In the data rows, 500 means zero.
Here are some numbered points:
[455. 366. 408. 452. 361. 445. 418. 435. 436. 440. 436. 315. 410. 390. 384. 460. 590. 567. 685. 674. 757. 687. 697.
 917. 596. 567. 514. 528. 422. 324. 392. 435.] 0
[458. 374. 440. 472. 528. 554. 665. 835. 711. 707. 666. 871. 474. 351. 330. 421. 358. 415. 401. 400. 380. 408. 386.
 270. 361. 382. 420. 385. 320. 280. 384. 439.] 1
[446. 357. 401. 441. 365. 436. 428. 406. 453. 474. 492. 455. 692. 918. 994. 725. 773. 627. 554. 536. 498. 486. 469.
 421. 339. 376. 426. 406. 326. 293. 366. 430.] 2
[682. 999. 879. 714. 862. 616. 563. 472. 473. 454. 431. 337. 379. 331. 292. 415. 358. 432. 396. 396. 386. 393. 393.
 270. 329. 368. 423. 389. 320. 282. 370. 429.] 3
[459. 375. 392. 424. 368. 441. 445. 428. 458. 431. 430. 319. 378. 315. 282. 400. 361. 441. 448. 464. 500. 510. 540.
 609. 999. 977. 850. 908. 999. 999. 843. 606.] 4
[452. 359. 412. 451. 370. 442. 427. 419. 447. 455. 422. 320. 370. 302. 279. 406. 345. 427. 405. 400. 379. 395. 404.
 305. 474. 482. 521. 530. 824. 999. 999. 851.] 5
[611. 843. 745. 631. 767. 591. 548. 477. 466. 457. 437. 341. 381. 344. 285. 413. 346. 419. 380. 402. 373. 390. 400.
 277. 348. 365. 416. 400. 326. 298. 386. 426.] 6
[459. 363. 406. 445. 377. 446. 432. 424. 448. 448. 423. 317. 371. 332. 296. 404. 345. 416. 411. 425. 411. 436. 463.
 389. 776. 748. 713. 744. 999. 999. 999. 778.] 7
[449. 367. 397. 439. 357. 431. 432. 408. 442. 444. 421. 330. 384. 337. 269. 409. 353. 439. 436. 428. 430. 466. 461.
 436. 782. 765. 691. 747. 999. 999. 802. 613.] 8
[461. 368. 397. 460. 365. 445. 434. 418. 454. 441. 441. 319. 360. 329. 287. 404. 414. 482. 558. 597. 688. 653. 700.
 954. 999. 922. 758. 822. 865. 588. 493. 443.] 9
[582. 742. 731. 649. 848. 639. 611. 511. 473. 483. 431. 348. 388. 314. 292. 406. 343. 411. 395. 414. 372. 413. 394.
 274. 336. 368. 412. 398. 326. 300. 393. 446.] 10
[482. 465. 558. 561. 870. 742. 878. 953. 729. 707. 542. 648. 414. 330. 319. 406. 357. 414. 392. 399. 362. 394. 399.
 281. 344. 381. 417. 410. 321. 296. 387. 440.] 11
[456. 367. 414. 450. 377. 471. 473. 615. 644. 663. 856. 999. 983. 883. 907. 640. 450. 447. 403. 401. 368. 416. 405.
 281. 338. 379. 421. 403. 319. 304. 391. 438.] 12
[455. 355. 403. 445. 439. 486. 555. 758. 706. 713. 743. 999. 612. 473. 457. 455. 358. 416. 394. 399. 380. 412. 396.
 289. 339. 374. 401. 394. 312. 300. 364. 441.] 13
[455. 358. 406. 444. 363. 431. 423. 413. 438. 445. 433. 321. 379. 314. 298. 400. 333. 423. 414. 425. 426. 434. 457.
 435. 813. 780. 709. 769. 999. 999. 986. 706.] 14
[461. 368. 401. 447. 363. 439. 428. 413. 452. 439. 426. 325. 391. 372. 352. 456. 613. 613. 785. 821. 967. 872. 946.
 999. 960. 840. 703. 723. 626. 390. 426. 435.] 15
[473. 364. 410. 437. 370. 440. 413. 423. 447. 457. 436. 325. 462. 592. 647. 593. 954. 769. 868. 855. 888. 801. 782.
 999. 517. 505. 486. 464. 374. 307. 388. 433.] 16
[467. 348. 408. 441. 379. 442. 408. 415. 444. 445. 434. 359. 520. 684. 739. 631. 888. 715. 711. 694. 680. 623. 600.
 720. 425. 422. 438. 440. 328. 287. 370. 443.] 17
[458. 380. 415. 451. 373. 445. 431. 433. 447. 456. 432. 313. 376. 331. 287. 398. 426. 484. 582. 599. 721. 696. 748.
 999. 999. 999. 848. 916. 999. 684. 545. 493.] 18
[452. 359. 401. 436. 378. 418. 433. 434. 458. 443. 471. 421. 644. 947. 999. 776. 999. 776. 727. 702. 666. 620. 594.
 667. 383. 408. 425. 410. 333. 303. 371. 424.] 19
[453. 376. 404. 447. 390. 464. 517. 677. 676. 722. 857. 999. 831. 709. 674. 549. 400. 442. 406. 398. 379. 388. 397.
 284. 342. 362. 416. 396. 319. 293. 375. 440.] 20
New points follow, each followed by the number of its nearest point above by angle.
[463. 362. 414. 449. 379. 433. 427. 408. 441. 443. 479. 437. 685. 999. 999. 814. 999. 780. 710. 675. 630. 592. 559.
 607. 356. 398. 423. 417. 336. 298. 377. 438.] 19
[493. 450. 528. 540. 775. 678. 782. 804. 658. 625. 524. 542. 396. 321. 285. 410. 351. 423. 398. 415. 374. 403. 399.
 284. 345. 363. 405. 392. 328. 288. 386. 445.] 11
[469. 429. 517. 564. 825. 711. 888. 999. 782. 746. 611. 769. 421. 332. 309. 424. 356. 433. 396. 385. 387. 406. 416.
 281. 340. 373. 413. 401. 321. 283. 380. 435.] 11
[457. 359. 410. 438. 380. 443. 424. 416. 439. 457. 431. 327. 381. 329. 277. 405. 358. 413. 399. 406. 378. 420. 400.
 275. 441. 461. 490. 471. 699. 999. 999. 903.] 5
[473. 440. 515. 553. 770. 668. 783. 816. 662. 635. 532. 592. 398. 317. 296. 411. 348. 417. 396. 409. 388. 412. 392.
 280. 340. 366. 418. 395. 317. 290. 387. 430.] 11
[458. 364. 389. 443. 382. 447. 434. 424. 458. 453. 433. 315. 384. 315. 295. 408. 351. 437. 416. 405. 389. 423. 402.
 284. 461. 472. 522. 514. 797. 999. 999. 906.] 5
[469. 440. 517. 543. 740. 664. 772. 798. 654. 617. 533. 565. 415. 326. 294. 411. 345. 412. 393. 392. 383. 398. 376.
 266. 351. 364. 410. 400. 334. 286. 383. 442.] 11
[445. 352. 396. 438. 375. 447. 432. 424. 439. 448. 453. 316. 384. 324. 291. 406. 365. 415. 387. 401. 372. 403. 405.
 295. 415. 423. 471. 452. 609. 999. 992. 882.] 5
[457. 357. 397. 451. 357. 449. 429. 425. 465. 446. 424. 322. 385. 332. 282. 399. 346. 404. 398. 413. 378. 399. 398.
 291. 405. 430. 458. 483. 625. 999. 931. 812.] 5
[447. 364. 404. 443. 376. 443. 428. 443. 464. 459. 517. 554. 768. 999. 999. 780. 799. 625. 543. 521. 452. 478. 452.
 387. 347. 377. 421. 391. 326. 290. 378. 429.] 2
[467. 367. 405. 434. 381. 428. 431. 422. 448. 438. 429. 336. 385. 371. 351. 439. 575. 545. 657. 673. 739. 700. 696.
 926. 610. 609. 552. 539. 434. 331. 402. 449.] 0
[462. 351. 396. 443. 376. 439. 421. 411. 449. 452. 439. 316. 397. 377. 372. 461. 636. 606. 778. 789. 928. 836. 862.
 999. 823. 758. 622. 657. 543. 376. 402. 456.] 15
[468. 344. 417. 454. 363. 457. 429. 405. 438. 450. 440. 316. 393. 310. 274. 411. 342. 436. 399. 414. 382. 401. 407.
 300. 488. 504. 519. 513. 818. 999. 999. 854.] 5
